(in the rows, 100 means zero)
Each path below is one point turned by a fixed rotation once a step. After each direction that follows a path, write how fast that rotation turns it, in degrees per step (0 if it stays still).
Each turn is a multiple of 5 degrees from 10 to 175, or 0.
Each row of a path follows its step; steps can be skipped.

step 0: 124 106 104 129 93 122 109 93 129 85 105 109 102 105 112 101 117 105 140
 100 85 71 107 99 110 98 123 102 89 112 112 86 130 114 112 110 102 75
 114 79 109 109 120 119
step 1: 112 102 103 111 104 120 112 112 116 94 124 86 106 97 89 107 81 104 118
 81 88 105 135 83 86 109 141 95 94 118 125 95 99 119 99 129 92 107 107
 74 113 122 112 102
step 2: 114 85 96 64 107 116 113 134 137 81 112 103 94 112 107 111 95 107 91 106
 95 132 119 83 77 104 122 106 82 110 105 112 122 125 85 104 85 104 116
 99 112 109 98 101
step 3: 135 107 78 91 97 119 74 112 147 84 85 116 102 83 123 98 109 82 105 120
 84 112 104 87 91 124 108 104 94 110 86 116 119 104 110 115 89 105 105
 111 105 101 93 120
step 4: 126 106 87 133 92 118 98 83 118 72 92 114 114 77 112 92 112 110 92 97 70
 127 106 68 104 110 120 106 104 118 86 91 98 100 82 117 99 91 83 82 84
 109 108 130
step 5: 104 105 106 105 108 99 117 103 112 88 98 103 123 103 107 117 128 118 91
 102 85 125 116 92 114 110 116 81 58 115 99 79 99 98 79 121 113 91 112
 71 123 106 121 126
step 6: 98 100 105 90 99 107 93 102 114 105 111 126 108 112 103 98 106 111 126
 95 98 116 115 90 61 130 101 98 64 128 104 73 102 105 104 125 100 86 111
 102 139 95 97 120
step 7: 110 83 87 90 104 122 107 87 118 82 129 110 123 108 117 87 99 104 129 97
 91 100 95 74 84 97 101 121 86 132 110 107 130 107 121 101 72 91 97 98
 110 88 117 128
step 8: 119 82 101 114 109 115 110 104 132 70 92 84 121 90 117 100 82 110 132
 106 77 102 120 88 118 99 121 115 79 105 107 113 100 93 114 113 83 98
 114 104 103 127 130 108
step 9: 95 106 106 118 98 99 109 108 155 83 109 100 96 98 103 105 101 111 106 84
 84 136 122 107 92 122 127 106 94 108 100 90 108 127 101 98 114 102 104
 108 99 140 116 103
94 99 100 99 102 103 92 105 108 96 97 100 99 92 99 96 96 95 94 104 108
 104 96 100 99 95 103 105 95 103 104 106 100 98 98 100 101 111 98 108 89
 112 105 103 -> 60
96 103 102 103 105 104 99 107 92 92 99 99 101 98 104 99 108 103 106 95
 96 94 104 94 107 96 95 96 105 106 94 101 89 105 103 100 99 103 104 92
 93 111 101 100 -> 95
112 93 107 94 104 97 99 105 100 97 101 99 100 101 101 110 100 107 101 99
 104 100 89 93 102 89 98 91 98 91 100 99 102 104 98 96 101 99 96 101 98
 98 108 107 -> 135
97 105 100 100 94 96 105 106 103 102 99 100 98 96 98 91 107 100 100 99
 99 104 103 101 93 93 91 98 97 99 105 95 91 88 103 101 94 96 101 99 97
 90 108 111 -> 45
105 105 102 92 102 98 107 104 110 92 99 95 97 97 98 102 93 95 97 94 92
 106 105 100 102 101 99 107 113 90 97 105 97 102 108 96 98 103 102 103
 105 101 98 101 -> 55
100 93 93 106 92 103 92 99 93 97 99 103 95 103 99 102 97 97 102 110 95
 104 96 99 102 91 98 102 103 102 91 99 105 102 110 102 93 103 110 104
 101 95 98 106 -> 90
